A single turn carries every row of the set below to another of its rows. Some are shown first; where does it send the rows asked next?
Bakot: [ -4 -13  29  -8 -14  22   4  -7 -16   9 -16   1  22  21  -9  -6  -7  18
  28  -2  -6 -38   0  19  23   3 -26  -2   0 -23 -16 -34  14 -35   5 -17
 -17  10  20  32 -18 -25 -26 -14 -21  45  -1]
nuger: [-12  -6  10   1  -6 -22 -28  11  12  10  12  27   5  -1   6 -40 -37  11
  10  -8   1  51  -8 -14 -19 -30   4  15  -5 -18  -1   3  17  13   0  15
 -21  17 -15  37  18  14  19  38 -30   0   8]
luni: [-21  -2  20 -13 -22 -22 -25   1  16  21  15  26   5 -15  11 -13 -43  20
  -2  -5 -18  43  -6 -13 -16  -7   5  -3  19 -11  12  -2  27   0 -23  18
 -19   4  -3  34  23   7  16  56 -27  -3 -20]
fifis: [-17  -2 -12   7  -4  16   4   4 -47 -25 -35 -11 -11   9   4   4 -23  35
 -11 -12  -2  -9 -13 -30 -59   4   8 -31  -4  -2  -2   7 -15  12   8 -29
 -19  -7   2 -27  33  -6 -15  31  26  29  -3]
vubiv: [-28   6  -1  -5 -17 -21 -37  10  11  30  24  40  10  -7   9 -21 -34  28
  20 -12  -7  18 -18  -4  -9  -6  13 -14  24 -10  28  14  19   8 -27  13
 -28  12   2   9  26 -15  30  48 -14  -1 -19]
lada: [-14 -15 -15 -21 -15  10 -17   0 -30  -6 -39 -23  21 -10  12   2 -26  58
  -1   9 -26   4 -11 -31 -52   9   2 -45  -9  -4 -11 -15  -3 -20 -10 -28
 -20  14   8  -4  40  -5  -3  23  41  18 -26]
leres: [-10 -14  48 -19 -13   7   5  23  10 -12   9  13  34  18   7  -1 -28  -3
  16  13 -25 -48 -22  -9  15   2  -3  -5  -7 -22 -30 -14  14 -48   9   3
  -8   6  15   9  -6 -25 -18 -27 -41  17 -25]
vabo: [ 15 -11  21   4  21  12 -67 -26   2   6  31 -27  30   3 -25  18 -25 -14
  36  16  -7  24   1 -21 -28   4  20   7   2  -1   2  -2 -18   6  10  40
   0  37 -13 -14  -4 -26  -1 -16   6   3  12]
kivin: [ 31 -11  13  14  20  28 -44   2  -2  -5  22   8   6   4 -14  34  -8 -40
  14   4 -23   1 -21 -23 -24  -1  23  -3  -1 -29 -15   0 -21 -35 -15  29
 -19  18  -2 -22  -1 -22  10 -28  29   5  21]
kigo: [-16 -10   0 -36   5  26 -31 -16 -22   6 -42 -16  27  15  -5  10 -32  58
  17   1   6  -2  -6 -13 -53   3   1 -32 -15   0 -20   0  -9  20   0 -20
 -10  23  -3 -14  31   3 -21  36  22  38 -17]
Taka: [-31 -24   8 -31   3  25  -1  12 -15 -10 -44  -5   8   6  -2  15 -40  32
  -8  14 -10 -20 -22  -8 -44 -14  15 -48 -26   5 -38   8 -12   2 -11 -27
 -16   8  -9  -9  28 -10 -28  24  20  33 -23]
nepa: [-16 -27   0  -4   1  41 -16 -24 -27   3 -38 -26  -3   0 -11  15 -29  32
  17  -2  -1  -8   0   3 -26  -6   1 -44  -5  -3 -11 -20 -21  13 -11 -25
 -26  -2 -13  12   1 -29 -21  31  34  51   3]
melef: [-11  -6   9 -13  -7 -16 -40  13 -14  24  -3  43   1 -15   5 -17 -42  22
   8   0 -21  38  -7   8 -24 -21   4  10  -3  -3  17  18  29  21 -15   5
 -13  23  11  23  20  17  16  41 -33  -8  -1]
Gib: [ 23 -14   3  39  23  26 -45  -2 -22  -3  38  -8  -2 -12  -7   7 -12 -31
  19   2  -8   1 -25 -11 -19 -28   0  23   0  -3  11  26  -5  -5  26  29
  -5  17  -2 -16  -7 -32 -13  -7  12  -9  14]
feb: [  9 -27  15   9   6  27 -57 -25 -18   5  16 -21   7  -7 -19  37 -17 -31
  28  11  -9  -1  -2  19  -4  -4   7   6   9  -1  13 -19  -5 -16  -1  23
 -15  19   6   2 -32 -45 -10  -9  14  23  25]
pero: [  6 -14  15 -15 -28 -24   0   7 -10 -22   9  -3  50  16  24 -27  -6   9
  16   5 -20 -12 -12 -18   8  27 -15  10 -19 -23 -21 -32   8 -51  13  -6
 -20  14  28  22   0 -13  -9 -28 -16  -1 -18]
luf: [  7 -14  -8 -13  11  30  -8   1 -22 -12 -41  15   2  11  -4  23 -12  18
   1  -9 -12 -13 -24 -16 -43   5  15 -45 -28 -20 -34   7 -32  -3 -31 -26
 -28   1  -2 -16  28  -2  -8  15  43  26  -2]
Buvu: [-26   5  -4  -1 -11 -33 -12   7  18  31  30  34  11  12   3 -45 -31  11
  11 -15  15  38 -14  -4  -8  -8  10   3  -2  -5   0   6   9  21 -15  11
 -31  23 -10  23  25  -7  15  37  -7   4  -5]
vefa: [  9   1  10  36   7   7 -25  -4 -26  -8  35 -18  -3  -2 -14  21 -16 -37
  -2   6 -17  18  -6 -26 -35   9  22  16  18   1  15   1  -9 -11  15  32
  -6  17   4 -32   1 -30  -6 -20  16   0  21]
tupiz: [ -1  10  30   8 -25  -9  34   8 -26 -16   5  14  19  22   7 -11  -4   8
   4  -9 -20 -36  -7 -13   5  36 -13   9   6 -15  -2 -10  13 -28  13 -12
 -11  -5  34  -2   3 -14 -24 -21 -38   8 -19]
bola: [ 18 -24  -1  10   7   2 -58  -5 -35   4  18 -23  20 -16  -1  12 -29 -21
  17  26 -43  30  -6 -19 -33   5  17   8 -16   7   2  -6 -11  -7   8  19
 -10  40  11 -15   3 -22   8 -34  29 -15  14]
rupon: [ -1 -26  17   9  25  17 -52   6   5 -15  22 -16  12 -14 -23  27 -23 -33
  15  28 -15   7 -18  -7 -32 -20  38 -12 -12   3  -8  13 -19 -11  -1  29
  -5  27 -15 -17  -6 -38  -6 -25  10   1  10]
tize: [-10 -11  -9   2   5  31   2 -12 -36   0 -23   0  -6 -15   1  15 -19  38
  -5  -9 -10 -15 -25  -7 -39  -6  -4 -34  -9  11  -2  30  -9  18 -10 -25
 -10  -7   0  -9  29 -15 -38  50  30   9 -30]
mafaz: [ 18  -3  33 -16 -13  15  20  10  -4   4  -4  35  21  28   4  10 -12  -5
   9  -8 -32 -39 -19 -13  11  26 -10  -7 -10 -35 -43 -18   0 -46 -19  -7
 -22   4  24   4   7  -5 -11 -27  -9  18 -17]
div: [  1   2  31   7 -18  13  36   0  -3   5  25   8  18  16  13 -16 -14   6
   2 -13 -11 -35 -22 -19  21   5 -32  12   8 -20 -23  -8  18 -39  17   1
 -10  -7  12  20   6 -19 -38   7 -17  11 -33]
dise: [  0  -2  43 -34 -21  -1 -12 -13   4   1   7   5  55  29  10  -4 -22  23
  38  -1 -10 -34  -7 -11  14  33 -20   6   0 -20 -19 -26  11 -25   8   5
  -7  12  25  10  -4 -12 -17  -6 -42  17 -32]
bifep: [-21   2  -2  -6  -9 -14 -33  21 -10  50  17  49   4   8  10 -32 -53  15
  16  -8 -10  22 -15  -1 -10 -19   2  12   6  -4   7  15  29  25  -3  13
 -24  31  10   4  24  -1  26  32 -12   8   1]

melef moves to luni
kivin moves to luf
pero moves to bola
And these:
tize moves to div
fifis moves to tupiz
nepa moves to Bakot
rupon moves to Taka
vubiv moves to Buvu
dise moves to vabo

A single turn carries every row of the set below to another of its rows. Some are shown first; where does it send the rows asked next?
ketur: [ 21   3 -67  34 -28   8  45 -11  21 -13   5  -5 -11 -23  -5  -6  16  14
  20  -3  14  11   8  -9  38]
mefeb: [-11 -16 -38  40 -34   5  42  -4  81 -16 -40  -2  18 -24  15   3  -2  25
  -3 -13   2 -27  16  11  16]
lilu: [ 21  18 -35  16  -7 -15  57   7  54 -48  -4  -7 -14  -2  36  27  18 -12
 -16   3  23  18  14 -23  36]
fuvo: [ 51 -30 -22  75 -42  14  37 -44  26  -2 -25  32  13  29   5 -15   0  28
  14  -5  -5  -6  37   3  25]
vipe: [  1   1 -29  18 -21 -15  48 -12  29 -12  -3 -17 -11  13  50   0  17  32
  16  25  -3  30  32 -30  -3]
pirab: [ 18 -27  41  21  -3  31  14 -23  47 -11   6  34 -15   1  23  19   1 -10
  33  16  15 -20  10 -28  12]
dilu: [ 49 -30 -13  64 -50  16  36 -46  27   2 -15  33  14  25  -5 -14   8  22
  15  -5 -15 -13  39   3  21]
votuk: [  5   8 -51  31 -27 -19  50 -18  30  -7 -13  -9   5  16  44  -7  21  40
  12  15  -1  28  31 -20   8]
pefi: [ 20  -2 -47  24 -28  16  43  -7  21 -13  15  -8 -28 -30  -1  -1  15   3
  27  -1  15  14  13 -24  31]
botar: [ 69 -11 -18  49 -22  13  37 -38  42 -43  -8  36  15  15  -1  20  14   2
 -17 -12  -1 -26  12  27  49]
sino: [ 14 -21  31  28  -5  38  15 -24  43  -8   9  18 -25  -2  20  22   0 -12
  36  25  17 -15  13 -32  13]
Gabi: [ -9  -6 -39  33 -16  12  41 -19  69  -7 -13   0  30 -25  13   9  16  47
  -7 -12  -5 -29   1  11  11]
sus: [ 54  -5 -14  74   0  -3  49 -34  56 -31 -29  19  29  47  23  10   7  29
 -15  15 -24  -4  25   9  19]
savu: [ 72  -3 -25  58 -20  14  36 -40  33 -40 -13  41  16  12   4  10   9  13
 -16 -14   8 -18  10  22  50]
dek: [ 52  -8  -3  59  -7  -3  46 -35  56 -31 -32  15  30  46  24  13  11  26
 -15  14 -35  -9  37   8  15]
vas: [ 11  -4  44  21  -1  24  20 -25  51 -14   8  25 -12  16  45  28  14   3
  18  30   6  -6  11 -38   0]
kep: [ 26  20 -56  29 -11 -19  56   4  57 -47 -22  -8  -1   4  32  21  18   2
 -15   2  17  17  16 -12  42]
Kalap: [ -1  -1 -33  23 -47  -1  33 -15  77 -17 -28  16  20 -24  34   5  17  49
  -7 -22   6 -22  10  12  17]
Maz: [ 27 -14  44  16   7  28  11 -18  58 -29  -4  33 -13  -2  34  31   5 -14
  22  16  12 -19   9 -24  17]
Sil: [ 16 -16  49  22   5  22  16 -21  58 -13  -2  34  -8  11  37  23   6  -2
  24  21   5 -13  15 -34   4]
sizu: [ 25   0  40  19  -5  28  15 -15  58 -31  -6  30 -24  -2  37  34   5 -21
  16  17  22 -13  14 -32  25]

fuvo moves to savu
lilu moves to vipe
And these:
sino moves to sizu
Maz moves to Sil
dek moves to dilu
mefeb moves to Kalap
kep moves to votuk

